Families of rows that turns and mirrors carry onto each other, the same ones carrying the whole set onto itself: the rest of each named row's family, in list order:
4 families of 4 rows:
gamu: [ 1.84 -0.36 -2.52  3.78  0.92  0.37  1.01 -0.10]
Bevo: [ 3.22 -0.35  0.60 -2.24 -2.70  2.55 -1.46  4.74]
Guvo: [-0.88  0.16 -0.54  1.55  0.66 -3.91 -2.68 -0.60]
gider: [2.52 1.62 2.99 1.37 0.64 0.13 3.10 0.94]
Regig: [ 2.67  0.69  1.11 -3.04 -0.31  3.49  1.64  3.29]
Las: [-1.95 -0.01  1.27 -4.41 -2.02  0.77 -2.26  1.62]
pazop: [ 3.23 -2.41  0.02  0.74 -2.80  1.57 -1.54  4.65]
Nofat: [ 0.10 -2.26 -1.67  2.18 -0.92 -1.36 -4.30  0.41]
far: [ 0.95  4.36 -1.41 -2.40 -3.02 -0.44  0.07  3.17]
Gored: [ 0.16 -0.78 -1.87  0.57 -2.57  0.60 -5.27  1.65]
rume: [ 2.18 -2.20  2.71  2.21  2.74 -0.35 -1.67  2.19]
giror: [-2.87  2.80 -1.95 -2.10  1.57 -1.09 -0.25  0.84]
momoz: [ 3.44 -0.33  2.88  1.75 -2.71  1.67  1.33  0.96]
dab: [-2.17  1.31 -3.36 -1.18  0.93 -0.93 -3.15  3.21]
zapin: [-1.32  2.83 -0.41 -0.42  3.32 -0.91  0.35 -0.93]
vok: [ 0.94  2.17  2.31 -1.63  0.60 -0.80  3.75  1.50]

The rest of the family of Gored: pazop, zapin, vok
The rest of the family of gider: Bevo, Nofat, giror
The rest of the family of dab: Guvo, Regig, momoz

